One turn moves each row of this set onto another row. After a few examples, where does it send each row asked below?
sati: 15 2 8 -18 -12 28 36 -12 -12 15 -22 13 5 2 3 -3 1
Dizif: 5 5 5 19 -4 8 -7 37 -19 -6 16 -1 -18 -4 14 0 12
segag: -11 -2 28 11 0 9 -28 11 -5 -8 -12 12 -16 -3 28 22 26
sul: -17 2 20 2 -8 13 -28 5 -18 5 -16 16 -5 -3 30 26 27
vam: 2 9 18 6 -1 6 -12 45 -22 2 12 -2 -11 -12 22 -11 11
zore: -1 13 11 -7 2 7 13 -28 -23 8 2 -1 6 27 21 21 16
Nuzok: 11 -29 23 -13 -14 -25 13 -3 5 5 -16 -13 -2 -8 9 -28 -11
sisub: -3 -8 21 -19 10 -21 -19 19 -1 4 -30 -21 -19 -7 1 -25 -9
Megit: 4 4 9 8 -16 4 -3 40 -24 0 14 -4 -11 -17 16 -10 13
Gilu: -7 14 13 -17 7 10 -3 -24 -21 10 9 -1 12 17 34 18 21
Zupe: 26 10 -10 6 8 13 -5 -7 -7 6 13 8 -20 -18 9 -28 0
nivuz: -10 -17 45 -22 -1 -25 4 -2 -6 7 -33 -17 -12 13 21 0 -3
Nukid: -17 -28 18 -12 -11 -37 -20 5 -3 -5 -15 -9 5 -12 12 -1 4
guvo: 9 2 4 3 -4 12 -4 36 -20 2 26 -4 -6 -10 21 -12 11
Gudam: -7 4 28 -1 0 18 -20 7 -6 -4 -10 12 -18 5 31 27 32
lodor: 6 0 0 6 -9 3 -9 42 -20 0 13 -4 -17 -12 7 -15 11
zezi: 24 13 -5 -11 11 19 -3 -2 0 0 10 7 -18 -20 10 -34 7
fizer: 14 -5 1 -17 -7 24 34 -18 -8 10 -23 15 7 10 -2 3 1
rok: 6 -29 22 -17 -13 -28 14 -6 2 3 -17 -10 -5 -10 11 -27 -10
Peka: 23 -1 1 -20 -10 28 33 -13 -5 10 -11 16 2 5 2 -5 6
Poz: -7 12 24 -16 2 -1 3 -21 -26 10 0 -1 8 27 23 21 22
busif: -3 4 24 13 4 14 -24 0 -11 -1 -9 16 -13 6 23 31 21
dip: 15 5 -8 0 -1 15 1 -4 -4 3 3 9 -11 -30 20 -39 0
rotez: -7 13 25 -16 2 9 17 -26 -21 8 -4 4 15 19 36 13 15
buf: -17 -27 19 -8 -13 -35 -19 7 -3 -5 -14 -15 8 -8 11 1 5
Luba: -5 -9 23 -23 10 -22 -13 21 -2 7 -29 -18 -17 -9 1 -23 -11
butez: -3 -2 22 3 -2 26 -24 16 -8 4 -13 15 -16 -3 29 24 22
fimu: -13 7 31 5 2 18 -23 11 -9 -3 -18 10 -14 -6 30 24 26
pufez: 24 0 1 -6 2 28 29 -13 -8 10 -13 17 3 6 -5 -1 -5
met: -9 -12 6 -33 6 -22 -6 -17 -2 8 -32 -14 14 3 -6 -9 -7
gisem: -5 -17 47 -19 -3 -20 2 -2 -3 10 -35 -18 -10 16 18 1 -2
Nebo: -20 -26 18 -13 -16 -36 -14 4 0 -7 -17 -14 4 -10 16 0 7
Zim: 19 16 -2 -8 11 15 -1 -9 -5 6 2 7 -8 -31 8 -35 1
feda: -9 -12 4 -35 -1 -26 -3 -15 -6 8 -32 -12 9 -3 -7 -9 -5
roluz: -12 -13 9 -35 6 -24 -4 -13 -4 8 -33 -9 12 0 -6 -6 -8
dop: -1 -5 22 -25 9 -25 -19 20 -4 7 -29 -18 -18 -12 -1 -19 -6
dat: 20 8 -8 -12 11 27 -4 -13 -1 8 2 11 -13 -22 17 -28 0
mobi: 26 8 -1 -9 12 11 6 -12 -2 4 5 8 -13 -19 8 -39 -2
zepa: 18 6 2 -23 -4 26 25 -9 -19 23 -19 17 12 -1 -3 -9 -3
gosi: -1 17 13 -23 3 8 7 -25 -19 6 4 4 11 23 21 20 24
lebe: -5 -13 48 -27 2 -23 5 -2 -2 7 -33 -15 -8 11 15 -1 -3
Zire: 8 2 5 3 -12 7 -12 38 -16 -6 20 1 -15 -9 14 -4 22
Pugil: 6 -26 25 -17 -12 -26 17 -1 8 -1 -17 -12 -4 -13 11 -28 -11
Gopu: 18 -4 5 -19 -9 32 32 -4 -15 18 -10 14 8 10 7 5 2
tet: -7 17 19 -17 -1 1 5 -27 -28 9 3 0 18 14 25 19 23

feda moves to -> Nebo
rok moves to -> nivuz
Where do these go?
buf moves to -> Nuzok
tet moves to -> Megit
Gudam moves to -> zezi
vam moves to -> zepa
zore moves to -> Dizif
Poz moves to -> lodor
Gilu moves to -> guvo

One turn moves each row of this set onto another row. After a few examples, where does it send each row asked below?
runa: -3 0 -26 -2 22 6 13 38 3 1 23 -3 -24 -23 -9 23 -19 9 -3 14 25 2 -17 -21 7 1 32 5 42 2 19 38 10 17 -22 13 10
Gon: 7 -18 -5 25 -1 15 14 -1 10 -20 0 16 10 -22 -18 2 8 42 9 38 10 24 -45 -38 0 -15 18 31 11 -6 -4 -11 -20 -26 -35 -7 5
razev: -18 -17 -10 -9 -2 -4 6 12 -10 -15 19 6 30 15 20 -19 -9 -9 10 -3 11 18 -46 -55 -2 -23 50 16 -4 4 2 24 -2 -36 -33 12 0
Pere: -23 -21 -26 -3 -7 -1 -11 19 1 -31 13 -11 23 9 -20 2 -8 7 7 28 -3 14 -10 -24 2 -13 36 15 45 -16 1 0 22 -11 -13 6 9
Mabe: 21 -14 -2 16 1 8 21 20 -1 -19 -22 10 26 25 -7 -4 44 13 32 14 19 8 -16 -21 -2 -17 7 -7 0 -9 1 1 16 -5 -17 3 10
ramo: 8 11 -28 27 8 19 0 16 -3 -24 24 13 13 -4 -5 11 11 17 23 13 10 -14 -21 -56 -16 -16 14 7 27 -13 55 17 2 -34 -38 11 21
pifit: 15 -18 3 30 1 8 15 0 5 -18 -6 9 10 -23 -25 -8 15 39 1 49 5 28 -36 -39 2 4 23 16 8 6 15 -7 -7 -18 -27 -1 14
Kize: -7 -34 11 14 -8 31 34 20 6 -4 -9 5 6 -11 11 -19 0 20 5 27 31 21 -42 -27 -5 6 58 19 -10 9 21 33 -23 -2 -14 24 24
ponif: 20 -9 -7 11 -1 -1 34 28 19 -10 19 -21 21 -33 -9 22 -8 24 -26 1 27 -10 -22 -37 11 -18 11 20 6 0 16 -17 -18 -8 -11 17 7
kat: 5 -14 4 21 1 6 21 14 -9 -28 -22 5 1 22 -5 2 29 4 43 8 13 8 -15 -28 7 -30 6 -4 11 -7 -6 1 5 1 -11 -5 -1
Dogag: -5 -4 -15 -12 13 27 23 3 -28 6 22 16 -17 -20 13 11 5 33 12 0 10 33 -14 -37 20 -26 52 -10 -3 0 29 37 1 -21 -7 -4 5
Sabis: 19 -20 -34 -6 6 20 20 29 3 -17 37 5 8 -11 -15 8 5 26 6 28 20 27 -26 -52 -25 -17 64 -2 -12 -6 50 4 17 -14 -17 17 20
losa: 31 -16 -9 22 1 -9 31 11 17 -7 5 -13 3 -26 -11 15 -2 23 -27 8 33 -11 -28 -41 13 -18 -1 18 16 -1 35 -4 -20 -6 -16 13 8
gela: -7 -31 -13 -9 -11 -5 18 6 13 3 5 14 -19 -32 13 9 -8 17 -6 26 44 4 -34 -40 -13 -42 63 1 11 -17 22 12 21 -5 -18 14 -12
noze: 4 -2 -24 7 -14 -1 23 43 -19 8 26 15 25 -21 -11 13 8 -8 9 -7 39 -16 -40 -63 -7 -19 24 35 5 -14 18 29 8 10 -43 27 6
memu: 2 2 -22 6 -18 -3 20 41 -17 9 30 12 19 -21 -10 16 4 -8 7 -12 37 -8 -41 -66 -11 -28 23 36 5 -21 19 24 1 4 -39 30 0
kosi: -12 -2 -26 -2 23 7 14 40 0 0 18 -6 -24 -24 -8 21 -24 12 -5 10 23 6 -14 -24 4 -9 31 3 42 -10 17 39 7 15 -19 13 1
vosiz: -20 -23 -23 -3 -7 -2 -13 17 3 -29 9 -13 22 8 -17 2 -9 11 4 23 3 17 -10 -25 -1 -7 44 19 43 -19 3 -11 22 -8 -6 3 13
rud: 10 -23 -2 32 -9 9 26 34 16 0 -23 -2 9 -10 0 -10 13 -8 -2 5 34 -22 -28 -15 -13 -23 31 12 10 -30 8 29 -10 19 -7 6 16
dos: -24 -14 -12 -12 -7 -1 6 15 -14 -17 28 7 36 16 16 -11 -6 -9 4 -6 11 20 -42 -50 -4 -25 49 12 -4 7 3 21 -1 -32 -31 21 5
velo: 22 -24 -2 -12 2 13 46 18 -1 -11 4 -6 14 21 17 10 13 25 11 -4 43 11 -22 -37 17 -11 11 1 -12 24 34 9 -11 -13 -13 34 9
fiz: 1 -37 7 9 -12 22 32 21 -2 -10 13 21 8 -4 -1 -7 7 31 7 26 24 23 -40 -25 0 5 52 26 -12 -1 16 52 -25 3 -25 13 28
zira: 1 -7 -8 -36 -9 11 11 37 -29 0 -26 4 33 6 -21 -12 1 8 -4 -5 2 27 -10 -38 3 -12 43 6 13 8 29 24 19 3 -20 20 19
ser: 7 -3 -14 -11 14 26 25 0 -22 6 17 16 -20 -16 19 8 5 29 16 2 10 30 -21 -43 24 -26 50 -12 4 -3 26 36 -3 -27 -8 -5 4
zasi: 13 -10 -26 6 -26 22 15 10 -33 -3 11 14 20 -22 -21 19 33 31 22 8 15 11 -9 -56 12 -30 36 21 13 -39 26 -8 18 -7 -2 2 11
bufut: 16 -26 5 -3 9 6 40 21 -2 -16 19 -12 22 19 8 18 5 19 28 -6 16 10 -16 -32 26 -7 12 -1 -9 27 30 20 -9 -5 -22 34 14
beba: 9 -6 -25 4 -29 18 12 7 -30 1 18 18 15 -24 -27 22 31 29 27 14 9 12 -10 -54 11 -32 31 26 9 -36 28 1 20 -11 -9 -2 8
kobul: -3 7 -12 -9 -14 18 11 34 -8 -17 -14 4 8 -23 30 -14 -3 2 1 -17 17 -2 -12 -52 0 -38 10 21 32 -3 34 14 9 -28 -14 31 12
roku: 3 -17 5 20 -18 7 33 42 0 -10 -8 0 -1 -14 -5 -4 18 -3 -14 4 38 -11 -17 -19 -9 -21 39 13 4 -28 0 27 -10 26 9 -3 16
Norof: -11 -15 -2 -1 -3 -13 0 -4 -15 13 -21 22 12 5 -27 14 1 15 6 21 18 -8 -26 -31 -2 -15 47 -3 31 -13 24 34 15 6 -47 -3 -5

kat moves to -> bufut
memu moves to -> beba
Where do these go?
razev moves to -> noze
velo moves to -> losa
Norof moves to -> zira

